In the rows, zero is written as 128.
Each path below is one point turned by a fixed rotation once a step. After each direction that follows a path, write how fast that rotation turns it, in degrees a step (0 if it stays still).
Each turn is a multiple of 5 degrees from 10 to 175, or 0.
Each row of a path follows its step; steps can be skipped.
path 1
step 0: [135 122 127 123 132 126 118 130 116 133 121 123 130 126 130 136 128 138
 127 126 126 126 131 120 128 124 129 134 141 129 127 124 137 130 121 131
 121 129 123 126 130 130 136 121]
step 1: [126 127 128 132 136 135 127 121 127 134 136 133 128 131 124 122 123 145
 129 130 125 129 128 126 128 136 132 128 128 124 129 121 133 116 121 119
 128 128 133 123 131 124 132 135]
step 2: [132 135 120 137 135 124 131 124 129 133 129 124 128 132 123 128 126 128
 136 127 118 136 125 115 125 124 124 131 129 124 115 130 130 131 130 133
 133 126 129 136 123 131 137 132]
step 3: [122 127 139 133 135 131 130 124 131 130 130 130 118 127 134 135 131 137
 122 129 129 131 135 118 128 120 131 123 119 121 128 122 123 123 137 132
 126 129 132 134 123 131 127 121]
step 4: [133 129 130 126 135 125 136 126 127 137 121 124 124 140 135 126 127 129
 118 127 127 135 127 139 130 124 117 126 132 119 125 132 130 131 133 121
 125 128 122 126 130 133 133 123]
step 5: [126 124 120 125 140 121 133 123 122 126 125 135 134 124 138 134 128 132
 117 121 127 120 133 125 123 132 124 133 131 126 129 129 130 123 133 135
 129 127 135 120 132 130 128 133]
step 6: [135 130 123 131 129 129 136 140 134 131 134 129 126 131 133 132 128 140
 128 127 125 138 126 126 122 138 133 126 133 134 127 136 124 127 137 123
 127 126 130 120 131 119 128 130]
step 7: [131 136 121 134 126 123 134 128 130 133 125 127 129 127 127 132 132 131
 131 132 127 123 133 129 122 126 135 137 137 130 128 128 123 115 134 134
 118 131 121 138 120 135 127 132]
step 8: [127 120 131 134 131 131 124 137 124 131 130 128 122 143 129 134 134 128
 130 124 123 130 140 122 127 122 134 132 133 129 129 123 133 125 125 120
 122 131 127 124 132 135 121 122]
Directions:
[129 126 126 129 129 129 126 128 132 125 129 124 129 127 127 127 127 129
 125 127 128 128 128 129 130 126 128 129 128 130 129 130 129 126 130 128
 130 129 127 131 131 129 128 127]
0
path 2
step 0: [134 127 123 122 132 117 125 133 126 125 121 133 132 129 126 121 124 131
 125 134 143 134 135 126 135 133 127 127 121 124 132 125 123 138 129 129
 131 119 134 123 126 133 132 128]
step 1: [129 131 123 127 132 118 133 137 129 121 129 129 134 121 125 118 122 130
 137 133 130 137 129 129 128 135 125 120 127 134 126 129 132 131 130 125
 131 113 134 119 125 136 132 131]
step 2: [126 126 118 133 124 129 134 132 126 125 130 131 127 131 129 116 123 122
 128 135 122 140 120 122 121 137 132 119 132 131 129 134 127 127 131 129
 129 119 133 119 124 133 130 125]
step 3: [129 128 117 135 125 125 129 124 125 126 130 140 122 130 125 122 124 122
 117 134 131 135 129 122 126 136 132 123 133 124 131 129 122 137 125 136
 128 133 137 122 128 137 128 130]
step 4: [128 128 128 131 132 121 135 130 132 123 132 135 123 124 118 122 123 124
 126 134 135 129 134 136 128 130 131 123 130 127 132 124 129 138 124 135
 139 129 133 120 132 139 120 135]
step 5: [132 124 129 128 126 126 135 135 130 119 127 120 126 134 124 118 121 122
 126 136 131 133 128 135 121 126 131 121 129 128 137 126 134 135 127 127
 139 117 124 125 126 135 120 127]
step 6: [137 128 124 124 122 125 127 125 123 121 124 124 128 136 134 117 128 124
 130 133 134 136 129 121 121 132 131 125 129 122 138 125 130 141 124 128
 126 121 129 127 119 136 127 124]
step 7: [132 127 123 120 130 121 132 125 123 123 125 136 127 127 125 118 131 129
 140 130 140 132 131 124 130 137 132 128 127 119 131 126 120 136 126 131
 125 121 135 121 123 134 126 131]
step 8: [128 124 121 125 133 120 136 137 123 116 126 134 128 123 120 122 122 131
 129 133 137 130 125 127 130 137 129 123 128 126 130 133 123 127 133 125
 136 114 131 120 131 128 127 131]
Directions:
[127 125 126 125 126 129 128 129 128 131 129 130 127 131 129 127 128 127
 129 127 127 129 126 127 126 129 126 129 125 126 129 129 129 130 126 129
 127 131 128 130 128 129 131 128]
100
[127 130 129 130 128 129 128 127 127 128 130 127 125 133 128 128 131 129
 127 126 129 129 130 124 131 131 128 129 127 129 129 129 125 128 126 129
 126 129 128 125 127 128 126 130]
95
path 3
step 0: [127 120 125 136 126 115 132 135 125 122 136 131 121 132 138 126 114 127
 133 123 122 123 125 115 132 136 127 127 126 132 128 129 128 132 120 128
 134 134 125 126 126 131 126 139]
step 1: [130 121 134 125 124 133 128 123 116 128 132 130 126 126 119 134 129 130
 122 122 132 117 127 122 119 117 127 128 132 124 126 126 131 135 120 139
 126 131 122 142 131 131 124 127]
step 2: [127 130 125 135 129 131 132 133 125 137 128 134 133 126 121 133 136 137
 130 121 135 138 129 137 138 125 136 126 126 124 130 132 140 128 133 130
 122 126 139 131 133 125 127 117]
step 3: [134 130 127 135 128 131 124 130 131 131 126 127 129 127 136 120 126 129
 138 136 123 142 130 128 125 133 129 124 123 116 130 133 128 119 130 123
 127 143 127 130 130 126 136 141]
step 4: [131 125 134 125 131 134 118 122 127 119 127 129 132 136 127 124 132 122
 124 135 133 122 129 141 122 121 131 134 131 129 134 127 119 121 123 131
 131 126 112 124 124 128 136 131]
step 5: [126 130 124 133 130 133 126 134 131 128 129 128 131 132 127 134 133 126
 131 131 126 116 130 128 139 133 130 130 125 140 134 126 128 134 136 136
 127 124 134 112 117 134 123 122]
step 6: [135 126 122 126 127 126 129 128 131 131 126 122 128 132 130 135 122 131
 124 131 118 125 123 117 126 136 114 120 131 118 116 125 130 124 129 129
 128 132 135 131 115 129 120 131]
step 7: [124 123 128 120 136 120 125 125 127 124 122 127 129 121 121 127 121 137
 127 120 132 132 129 133 124 124 125 131 130 128 124 131 131 126 117 131
 141 123 121 136 124 113 126 122]
step 8: [117 133 127 126 127 128 126 131 118 139 123 130 123 115 122 124 128 129
 132 122 132 133 129 124 132 126 123 127 120 135 140 139 124 139 132 127
 126 134 128 121 134 131 132 126]
Directions:
[128 129 125 129 130 128 129 126 125 128 128 123 127 129 129 130 126 129
 128 125 131 128 129 125 128 128 130 127 130 127 128 126 129 128 127 129
 130 128 128 129 127 129 126 126]
65
[128 127 128 127 129 128 126 130 126 131 129 129 126 129 129 128 126 126
 130 130 128 126 132 126 129 129 128 125 125 128 127 130 127 126 128 126
 128 128 131 128 129 129 127 129]
130
[128 129 125 127 128 129 129 129 127 128 129 129 129 126 129 127 125 127
 128 131 127 128 125 124 125 128 128 130 129 127 129 130 132 127 128 127
 128 130 129 127 127 131 131 128]
130
path 4
step 0: [135 141 120 129 132 129 128 121 126 126 140 128 132 126 140 125 127 129
 137 129 135 124 119 133 118 136 122 121 125 131 133 125 127 134 131 134
 133 124 138 134 128 122 129 124]
step 1: [128 117 124 128 126 117 121 120 126 143 134 124 130 131 123 134 114 132
 129 129 131 124 118 124 123 124 130 131 133 137 121 122 123 134 126 134
 122 124 128 133 123 128 134 132]
step 2: [133 134 126 136 136 121 123 131 127 133 135 135 118 130 121 131 133 134
 137 132 123 134 139 115 122 121 127 125 136 128 123 125 139 125 130 129
 135 125 128 131 131 124 134 123]
step 3: [132 125 125 119 131 127 130 126 116 122 125 129 137 128 136 122 135 138
 124 125 131 124 128 126 125 113 124 118 128 131 127 134 134 137 127 130
 136 124 140 126 124 126 138 133]
step 4: [131 123 126 121 128 123 129 125 127 136 127 134 135 135 125 126 128 124
 126 129 132 126 128 122 112 139 138 125 140 123 131 134 122 125 121 138
 131 124 138 129 131 137 126 121]
step 5: [132 135 124 129 135 127 127 121 128 134 137 123 124 123 136 137 129 119
 131 120 136 131 135 128 123 117 125 123 133 128 129 128 128 141 126 134
 120 124 125 131 132 129 127 113]
step 6: [130 130 126 134 126 132 120 121 123 137 136 129 133 134 125 131 127 132
 131 133 126 133 117 126 113 123 117 126 127 130 132 130 123 138 133 119
 129 135 139 122 125 122 137 131]
step 7: [140 120 125 127 135 113 134 124 128 133 133 132 124 128 131 133 120 137
 141 124 120 124 125 126 131 131 131 129 131 126 125 124 126 130 131 132
 141 125 138 134 125 133 134 126]
step 8: [131 118 125 126 124 117 119 128 120 129 135 131 126 128 118 128 129 129
 127 124 133 126 137 120 124 121 130 110 127 135 133 128 141 132 127 138
 126 128 126 125 123 128 129 125]
Directions:
[129 126 127 131 131 127 129 128 129 126 125 128 128 128 129 126 130 127
 125 128 128 129 130 127 126 126 131 126 130 128 126 128 129 125 125 128
 127 126 129 127 125 127 129 130]
60
[126 126 128 128 126 129 125 126 125 128 127 130 128 129 129 127 129 125
 131 128 128 127 127 130 127 127 130 129 129 124 128 125 131 128 132 127
 128 126 129 129 126 129 128 128]
0
path 5
step 0: [124 126 120 128 117 116 122 133 118 125 133 131 134 125 125 126 127 126
 136 135 130 134 119 128 127 125 130 115 130 124 133 137 114 124 138 132
 132 128 125 128 124 130 138 125]
step 1: [137 127 127 115 130 123 128 127 132 127 123 130 132 123 132 136 130 133
 135 133 129 122 133 118 129 124 131 130 117 122 122 127 115 130 136 127
 138 134 136 121 124 133 120 120]
step 2: [122 130 117 126 121 126 129 135 129 128 135 138 121 131 125 134 129 123
 131 126 136 122 129 128 118 120 129 129 121 121 124 124 131 112 126 132
 126 125 137 120 138 123 124 124]
step 3: [124 126 138 130 120 120 133 141 126 125 128 123 128 133 125 129 123 120
 126 131 142 132 138 123 134 120 126 131 132 127 127 139 128 126 141 133
 125 134 132 130 124 130 127 119]
step 4: [127 127 128 117 116 128 128 133 137 133 130 126 130 115 126 120 135 118
 134 129 122 128 130 118 119 122 119 130 135 123 133 119 121 128 129 127
 127 138 126 127 123 128 126 122]
step 5: [130 129 122 127 131 134 138 130 129 133 124 130 137 118 128 133 125 123
 122 136 127 127 126 135 121 115 125 139 129 118 118 134 125 121 136 130
 134 128 135 131 133 117 134 129]
step 6: [111 125 132 126 122 126 140 127 136 125 124 127 123 128 120 118 133 126
 131 139 127 124 132 133 137 123 131 138 123 130 124 128 139 128 129 128
 134 133 134 124 129 123 116 129]
step 7: [126 117 130 137 120 127 127 121 126 119 137 128 132 124 112 127 127 120
 120 128 128 119 122 129 127 122 119 133 140 123 128 121 131 123 127 127
 129 137 128 137 126 135 128 127]
step 8: [118 127 120 124 130 119 134 125 126 121 121 123 128 123 139 129 131 124
 126 130 119 120 124 126 131 119 122 140 126 124 134 134 124 135 129 125
 129 132 127 136 119 130 141 129]
Directions:
[128 131 128 127 128 128 129 128 124 127 128 125 129 128 128 127 129 128
 129 130 129 129 129 126 131 127 129 126 127 132 130 130 130 128 129 130
 130 131 127 129 128 125 126 128]
130
path 6
step 0: [132 131 129 124 120 123 128 125 121 129 129 120 136 127 128 127 124 129
 131 129 117 126 132 129 134 134 126 126 119 130 127 117 127 120 120 130
 114 122 124 121 126 129 128 129]
step 1: [126 125 127 129 129 130 129 133 121 138 136 135 124 121 121 137 125 127
 126 116 133 125 137 131 129 123 132 127 139 126 127 122 125 132 128 131
 129 134 129 129 128 129 126 139]
step 2: [127 128 134 134 132 131 136 130 122 119 124 126 128 130 132 131 133 127
 124 130 133 128 121 116 131 124 127 144 120 130 131 125 126 127 128 125
 129 134 136 122 133 128 122 127]
step 3: [126 131 139 121 130 120 123 135 125 130 134 130 131 127 126 134 131 136
 131 138 120 128 132 128 127 135 130 122 127 130 125 131 125 121 134 141
 126 125 132 128 131 130 126 119]
step 4: [126 125 123 129 135 122 130 133 131 137 125 133 132 127 133 120 119 124
 131 127 129 121 125 121 119 126 125 119 134 122 129 119 124 134 129 125
 139 137 130 129 129 124 130 129]
step 5: [131 123 134 130 126 128 127 128 130 118 120 127 119 119 122 124 132 126
 127 134 133 132 118 128 129 132 131 128 124 135 137 125 124 129 116 125
 130 124 131 129 118 127 129 122]
step 6: [116 124 126 117 126 128 123 128 133 129 125 123 130 126 126 133 135 131
 126 128 115 117 134 122 130 125 126 128 134 131 127 132 132 130 129 130
 130 118 123 132 125 136 128 130]
step 7: [131 127 123 128 127 130 135 129 126 141 120 128 127 133 128 123 126 132
 123 134 141 133 128 126 119 122 130 129 134 129 127 135 134 139 130 126
 126 130 127 139 132 120 125 128]
step 8: [132 134 133 132 123 128 121 122 135 114 120 127 131 133 126 137 123 126
 131 132 132 127 127 132 125 132 128 121 121 131 135 128 135 121 128 118
 124 123 131 128 135 130 125 126]
Directions:
[128 130 129 130 130 129 126 127 127 126 127 126 126 125 127 128 129 125
 127 125 130 128 131 127 132 127 127 129 129 129 128 128 128 129 128 128
 130 128 130 128 126 129 131 127]
95
[125 129 126 125 126 128 127 127 126 129 128 127 127 128 127 127 125 127
 130 128 132 127 130 128 126 129 131 129 129 126 128 128 128 129 130 126
 128 131 129 126 125 126 127 127]
120
path 7
step 0: [126 121 129 132 139 138 122 120 134 123 122 124 132 123 124 133 129 123
 127 139 128 121 135 119 134 121 127 130 130 125 126 125 127 129 126 119
 127 127 132 129 116 124 132 121]
step 1: [123 130 129 129 124 127 126 124 119 126 130 126 135 122 123 122 125 129
 133 133 136 125 137 119 126 136 137 135 118 127 129 130 140 124 127 122
 131 125 132 117 133 132 136 128]
step 2: [130 123 128 125 125 132 132 122 122 135 131 129 136 128 118 127 124 123
 130 133 124 132 125 128 132 126 119 143 133 126 120 134 137 123 135 118
 132 133 120 133 127 128 122 128]
step 3: [125 134 128 116 135 132 131 124 125 131 129 126 127 120 130 127 125 122
 128 127 133 116 133 121 136 134 131 128 119 132 130 128 128 129 125 119
 129 125 127 141 122 124 118 122]
step 4: [122 117 122 127 120 126 127 120 121 116 128 129 140 126 133 127 120 125
 124 126 126 121 133 120 129 125 132 125 128 123 132 133 125 126 120 121
 133 132 124 122 126 130 121 134]
step 5: [126 128 116 130 127 139 127 126 131 132 122 121 129 135 126 131 127 126
 124 129 135 133 133 124 133 123 130 138 127 118 124 133 136 120 128 128
 134 120 129 123 120 120 120 122]
step 6: [123 129 126 120 135 136 130 126 133 127 128 136 134 123 131 118 118 125
 125 131 132 125 126 127 137 140 132 131 130 122 125 123 140 133 125 121
 123 134 130 120 131 125 131 124]
step 7: [123 130 119 128 137 133 132 122 123 124 129 131 132 115 128 130 122 119
 129 121 129 131 126 122 121 124 127 139 127 126 119 135 125 124 122 122
 132 122 121 131 133 133 132 133]
step 8: [127 124 120 131 126 139 134 127 126 136 130 126 131 129 123 125 125 126
 129 141 131 121 133 132 128 131 134 124 130 127 121 137 123 136 124 117
 133 120 133 132 129 128 117 124]
Directions:
[128 128 128 126 128 125 125 128 127 128 125 131 128 129 127 125 125 129
 128 127 128 129 129 129 128 129 130 128 128 129 130 128 126 127 129 126
 130 130 125 126 130 128 130 132]
140
[129 128 130 128 129 129 127 128 130 130 125 130 129 126 130 129 129 128
 126 127 128 128 130 126 128 132 130 128 131 128 130 125 127 128 130 127
 125 130 127 131 127 128 128 124]
120
